Here are some points, one per row:
(20, 42, 28, -58, 50, 22, 53, -29, 4, -20, 13, 23, -38, 10, -72, -4, -10, 86, 2, -33, -23, -56, -44, -4, -11, -5, 18, 30, -10, 24, 14, -3)
(18, -51, -12, -8, -16, -17, -17, -24, 8, -45, -6, -17, -13, 23, -1, 61, -15, -49, 16, 20, 17, -2, -39, -18, -17, 24, -4, -5, -12, 13, 42, -15)
(-5, -26, -36, 63, 26, 0, -1, -43, 1, 82, 24, 22, 3, 9, -1, -47, 2, -31, -63, -8, -44, -34, 4, -42, 9, -27, 26, 46, 44, 10, 68, 27)
(-8, 49, -6, -3, -58, 11, 39, 22, 63, 3, 61, 34, 48, -2, -41, -60, -7, -34, 47, -52, 16, 90, 41, 39, -15, 16, -5, 51, -51, 52, 17, 19)
(34, -4, 7, 1, -14, 6, -7, 42, 2, 6, 10, -55, -2, 30, 33, -2, -29, 32, 39, 12, 3, 20, 11, -41, 41, 8, -1, 101, 30, 21, 45, 4)
(-22, 82, 63, 35, -10, 30, 14, -13, -33, -29, 64, -26, 50, 7, 14, 54, -12, -15, -30, 14, -30, 28, 8, 15, -24, -44, 66, -31, -34, -24, -52, 48)
(-4, -25, -7, 32, 10, 12, 46, 30, 27, 25, -47, 36, 27, -30, 36, 50, -42, -31, 12, -20, -7, -10, 9, 23, -42, -32, 57, 38, -6, 10, -21, -43)
(5, 23, -9, 27, 54, -3, 58, -1, 24, -40, -39, 21, 32, -30, -69, 13, -5, 19, -30, -8, 51, 18, -24, -69, -17, 14, 38, 19, 19, -25, -10, -46)
(-48, 19, -17, 15, -7, -17, -14, -58, -17, 27, -45, 13, 41, 11, 8, -8, -44, 37, -15, 13, 8, -39, 17, -8, 25, -33, -14, -6, -36, 12, 65, -12)
(30, -93, -24, 11, 57, -28, -46, 11, -17, -48, 10, 62, 24, -37, 24, -16, 2, 7, -5, -8, 13, -23, 1, -12, -7, -16, 19, 3, -11, 32, -69, 49)
(-64, 51, 47, -32, 5, -29, -58, -4, -38, -30, -71, 8, 61, -23, -3, -53, 75, 14, -5, 27, -73, 5, 4, -23, -51, 7, 18, 36, -8, 25, 6, 95)
(-30, -33, -32, -11, -35, 16, 21, 50, 7, 7, -15, -41, -12, -35, -39, -2, 2, 11, 8, 35, 26, 17, 10, 19, -1, 7, -41, 53, -22, -27, -10, 60)
(-16, 33, 5, -1, 21, 49, 11, 12, -1, -7, -20, -13, 32, -18, -16, -23, -36, 8, -37, -9, 42, -2, 22, -22, 28, -12, 2, -43, 14, -27, -30, 47)
(65, 24, 6, -18, -24, -3, 21, -107, -39, -38, 9, 13, -34, -12, -14, 47, 9, -32, -7, -8, 7, 29, -49, 35, -32, -98, -43, 30, 19, 31, 30, 67)
(22, -9, -40, -30, -11, -12, 1, 4, 2, 64, -15, 28, 34, 13, 27, 29, 9, 10, 58, -2, 5, 12, 13, -29, -78, -7, 52, -19, 9, 13, 9, 20)
(29, 8, -1, 3, -38, 29, -33, -24, -54, 27, 6, -31, -1, -10, -5, 21, -20, 33, 10, -11, 18, -47, 56, 38, -25, 68, 70, 30, 12, -36, -28, -17)
(55, 6, -10, 14, -25, -11, -4, -7, 32, -58, -57, 22, -11, -28, -11, -8, -2, -23, 28, -6, 46, -32, 20, -53, 77, -3, 52, -30, -21, 4, -1, 34)
(-1, -12, 12, -66, 21, 16, -35, -10, 9, 17, -53, -10, -50, -31, -12, 52, 0, 41, -41, -15, -34, 27, 13, 62, 12, 25, 30, 24, 9, 31, 7, -10)
(12, -26, 46, 16, 11, -17, 38, -25, -5, -1, 15, 14, 22, 40, 47, 49, 62, 42, -2, 40, 39, 18, -1, -49, 5, -19, -15, 16, -39, 4, -21, -22)
(23, 11, -2, 14, -55, 40, 19, 9, 14, 17, -26, 26, -16, 11, 59, -82, -55, 67, -31, -31, -1, -2, -41, 29, -10, -43, -34, -30, 28, -5, -46, 14)
(-11, -4, 7, 13, -13, -14, 16, -9, 3, 20, -6, -23, -47, -16, -15, -28, -48, 42, -6, 26, -5, 14, -52, -40, -1, 6, -2, -13, -23, -49, 8, 25)
(24, 13, 15, 78, 36, 5, 35, -3, -33, 7, 1, -27, 15, -59, 22, 15, -44, 23, 65, 33, 12, 24, 28, 20, 8, 5, -49, -1, 33, 11, 1, -7)
(-1, 35, 68, -18, -42, -41, -45, 57, 19, -23, 28, -40, 14, -50, -17, 66, -16, 26, 20, -57, -30, -69, -83, 28, -11, -19, -6, -23, 10, 27, 21, 40)
(55, 4, -3, -31, -9, -1, 1, 15, 11, 21, 50, -4, 58, 1, 25, 2, 19, -22, 23, 55, -13, -44, 7, -32, 2, 29, -28, 2, -26, -6, -17, 14)
(-32, 31, 12, 60, 11, -39, -7, -5, -6, -29, -18, 0, 11, -31, -4, -9, -43, -63, -4, -37, -30, -4, -56, -4, -1, 93, -39, 6, -34, 41, -1, -40)
(8, -4, 77, 2, 7, -11, -12, -19, 18, 13, -10, -6, -20, -57, 39, -10, -34, -60, -15, 0, 17, 16, 33, -18, -35, -1, -4, -20, -39, -65, 36, -20)
(-10, -17, 7, -55, 6, -13, 18, 6, 12, -10, -15, -60, 30, 53, -19, 15, 21, 6, -9, 23, 9, 43, 21, -44, -50, -18, -28, -29, -17, 12, -4, -68)
(20, -90, 10, -30, -41, -4, 34, -17, -46, 24, 8, -21, 46, -12, 2, -27, -39, -38, -15, 4, -34, -36, 23, 4, -14, -12, -21, -43, -34, 40, -48, -9)
(-4, 8, -13, -8, 5, -37, 12, 59, 14, 8, -25, -20, -15, -36, 23, 2, -2, 26, 4, 24, -61, 73, -29, 2, 7, -58, -39, -30, 35, -22, -4, -53)
(19, 2, -35, -50, 66, 31, -1, -50, 57, 24, 10, -17, 56, -9, -12, 18, 26, 12, -10, -7, -20, 8, -34, 26, 41, 59, -26, -37, 16, -42, -18, 28)
(34, -15, -24, -40, 42, 47, -73, -41, 17, -45, -20, 18, -4, 64, 14, 25, -42, -20, 57, -60, -58, 30, 23, -22, 9, 2, -35, 35, -2, -79, -39, 0)
(-63, -9, -55, 3, 2, -33, 18, 7, 0, -13, 65, 16, -38, -15, 70, 21, -11, 36, -7, -47, 58, -34, 5, -46, -67, 59, -29, 15, 59, -6, 0, 37)
(-8, -28, -34, -17, -8, 27, -8, -91, 77, -38, 23, -36, 10, -107, 31, -22, 20, 11, -6, 50, -18, 14, -7, 23, 19, 23, 7, 7, 27, 1, -13, -40)
(0, -36, 32, 1, -66, -32, -39, -30, 20, -29, 9, 22, 29, 24, -18, 20, 12, 18, -28, -17, 36, -3, 22, 49, 12, 69, -43, -51, 24, -15, 63, -9)
(21, 54, -22, -13, 12, -38, -14, 40, 28, 15, 11, 29, -22, -9, 28, 48, 0, 1, -39, 22, -1, 29, 33, 4, 38, 0, -22, 47, 32, -9, 11, 23)
(7, -6, 8, -26, 5, -30, -21, 45, 3, -30, 27, 15, 9, 23, -17, 2, -24, -10, -25, -22, 38, -51, 21, 25, 8, -48, -10, 35, -48, -57, -30, -36)
(-39, -2, -22, 25, -15, 35, 14, 2, 70, 49, 43, 6, -5, 21, 46, 28, 37, -17, -34, -25, -19, -19, -30, -47, 19, -13, -28, -29, -50, -24, 2, 14)
(55, 18, 27, 0, 32, -12, 14, -5, 29, 57, 7, 12, -29, 37, -11, -13, -8, 12, 37, 60, 23, 4, -32, 20, -59, 26, 43, -53, -39, -2, 33, 17)
(1, 4, -8, -39, 28, 13, 106, 3, -19, -13, 23, 13, -43, -11, 14, 6, 37, -37, -9, 9, -74, -39, 27, 44, -16, 29, 21, -6, 37, 16, 16, -18)
(-9, -14, 41, -36, 23, 41, 60, 1, -27, -37, 5, -12, 9, -23, 22, -23, 52, 4, 40, -127, -8, -16, 47, -16, 21, -23, -2, -30, 9, 8, 80, -14)
(6, -9, -7, -27, -9, -61, 43, 34, 33, 29, -41, -12, 29, -6, -30, 23, 41, -63, 2, 14, 37, -46, 10, 37, 10, -27, -1, 17, 36, -49, 7, 32)
(17, 39, -53, 6, 56, 5, -72, -4, -21, 19, 39, 7, 38, -14, 21, -6, -16, 29, -1, 7, 26, -7, 15, 28, 25, -29, -27, -8, -53, 79, 53, -33)
(-47, -9, -33, 17, 8, -1, -8, 23, -27, 45, -9, 64, -28, 30, -6, 17, 21, -1, -10, 29, -12, -10, -18, 56, 46, -2, -8, -1, -37, -21, 20, 11)
(-13, -19, 20, 8, 0, 28, -36, 18, -19, 57, 6, 62, -32, -27, -46, 31, 31, -30, 0, -29, -16, 86, 3, -26, 55, 10, 17, -41, 24, 42, -35, 10)
(48, 23, -61, 99, -18, -4, 31, -17, -24, -51, -3, -33, -63, 23, 7, 3, 96, 5, -13, -42, -55, -15, 3, 41, 15, 24, -12, 10, -68, -22, -18, -9)
(15, -42, 35, 16, 53, 59, 3, 92, -18, -69, -2, -3, -38, 20, 39, -11, -11, 8, -24, 64, -6, -2, 26, 8, -18, 24, -11, -39, -17, 16, 60, 34)
(-32, 46, -20, -6, -29, -28, 28, 6, -58, 5, 4, -42, 14, 28, 21, 18, -15, -8, 45, 7, -30, -20, -15, -34, 78, 43, 56, -16, -2, 24, -28, -18)
(-73, 13, 40, 0, 41, -69, -30, -33, 63, -36, 70, -4, -40, 19, -2, -56, -7, -14, 31, 33, -27, -35, 12, 19, 5, -45, 16, 29, -8, 13, -52, -44)
(-30, -1, -44, -30, 56, -9, 8, 14, -18, 18, 4, -26, -50, 8, 3, -35, -28, -38, 59, -10, 43, 18, -29, 22, 56, -12, 29, -53, -15, 2, 5, 30)
(-74, 52, -41, -15, -42, 62, -9, -5, -4, -44, -26, 52, -15, 25, 48, -5, 25, -36, 62, 34, 42, -34, -34, 31, -2, -12, 9, -27, 65, 10, -8, -48)
(5, 19, -6, 25, -40, 49, -20, 13, 56, 22, -79, -46, -40, 21, -14, -10, -36, -16, -28, 12, -23, -27, 29, -6, -25, -2, 5, 3, -1, 35, 10, -2)
(19, -2, -33, -13, 21, -73, -27, 27, -12, 23, -40, -14, 8, -8, 1, -20, 22, -14, -6, -51, -5, -7, -18, -25, -41, -16, -21, -18, -40, -24, -10, -32)
(1, 42, -26, -15, -10, -26, 5, 30, -16, -58, -3, 1, 18, 50, 58, -35, -23, -22, -63, 1, -10, 72, -25, 16, 2, 21, 36, 19, 23, 32, -2, 26)
(-12, -39, 1, 3, -48, 34, 3, 23, 5, -9, 1, -54, 21, -5, -4, -7, 46, 30, -24, 13, 14, -10, -49, -46, 51, -29, -13, 21, 4, 42, 2, -11)
(0, -1, 10, 58, -8, -32, -3, -11, -8, 19, -35, 1, -51, -3, -26, -12, 25, 44, 102, 21, -11, 9, 50, -13, -20, -19, -39, -18, 22, 12, -33, 27)
There is one direction along which these points spread out most. For each point below, how far along it does it lie, from 0 to 99? The average is 50, and the first point in the table lies past the average. One standard deviation of the points above along it is 16.
(76, -16, 53, -9, -23, -27, -11, 17, -40, 26, 15, 21, -3, -1, -5, -39, -6, -38, -14, 15, 12, 2, -37, -4, 37, -12, 39, 23, 50, -19, 5, -46) -> 44
(-15, -14, -44, 32, -26, 49, -26, 30, -33, -35, 60, 42, 9, -6, -102, -19, -17, -22, 20, 37, -50, 9, -37, -49, -42, 0, 5, -7, 28, -55, 56, -9) -> 51
(-25, -23, 78, 29, 2, -5, 1, -11, 11, -3, -34, 53, 11, 17, 15, 12, 27, 3, -5, 15, 34, 26, 3, 22, 22, 4, 28, 20, 7, -35, 24, -17) -> 46
(-58, -64, 40, 43, 39, -2, -4, -30, 23, 8, 4, -77, 1, 97, -7, -2, -19, -31, 9, -49, 22, 20, -53, 30, -21, 21, 15, 24, 37, 40, -32, 30) -> 53
(-21, -3, -21, 56, 49, 31, -5, 19, -31, 9, -10, -31, 75, 18, -39, 15, -12, 21, 7, 2, 3, -12, 13, 62, 13, -35, -29, 10, 44, -44, 9, -5) -> 46
(-6, -62, -39, -9, -34, -15, 0, -12, -11, -26, 20, -12, -5, -23, -21, -27, 19, 49, -8, -1, 38, 47, 4, 46, -11, -12, 91, -10, -48, -25, 14, -1) -> 46
(-23, 5, 20, 12, -9, -41, -16, 2, 0, 27, 63, -8, -39, 22, -18, -28, 2, 20, -25, -23, -19, 12, 69, -18, 30, 4, 1, -57, 70, -16, 2, 4) -> 50
(-25, 21, 37, -16, 8, 71, -39, 13, -72, 59, 25, -2, -39, -47, 7, -16, 47, -32, -7, -7, 63, 0, -47, -16, -12, 19, -60, 51, -30, 6, -39, -26) -> 50
(-50, 4, -30, -37, -21, -24, 41, -33, -59, -4, -9, 29, -32, 12, -47, 45, -72, -6, -48, 28, 5, 19, 49, -26, 20, 3, -54, 2, -23, 30, -18, 6) -> 47
(1, -4, -13, -36, -37, 13, -25, -26, -35, 23, -20, -9, -17, -9, 36, 2, 1, 25, 7, -14, -25, 31, 8, -2, -13, 8, 36, 13, -12, -74, 21, -37) -> 45
(3, 21, -17, 9, -2, 54, -57, 19, 56, -6, 13, -30, -44, -5, -37, 30, 17, -23, -28, 6, 18, -33, 56, -32, -15, -39, 3, -18, 6, 52, -24, -5) -> 46
(39, -31, 19, 11, -21, -4, -6, 26, 33, 3, 3, 83, 35, 27, -14, 23, 6, 52, 0, 1, -34, -15, -18, 3, -8, 27, -20, -15, -3, 36, -47, -46) -> 42
(63, 36, -18, -4, 15, -34, -20, -3, -29, 4, -10, -33, 17, 31, -19, -39, 50, -21, -44, 9, 54, -5, 13, 6, -57, 12, -17, -37, 47, 18, -31, -42) -> 43
(33, 6, 45, -29, -14, 9, 38, -19, 20, 15, -42, 29, -4, 19, -6, -55, -12, -16, 12, 19, 8, -27, 15, 7, 22, 34, -23, 27, -13, -22, -22, 19) -> 45
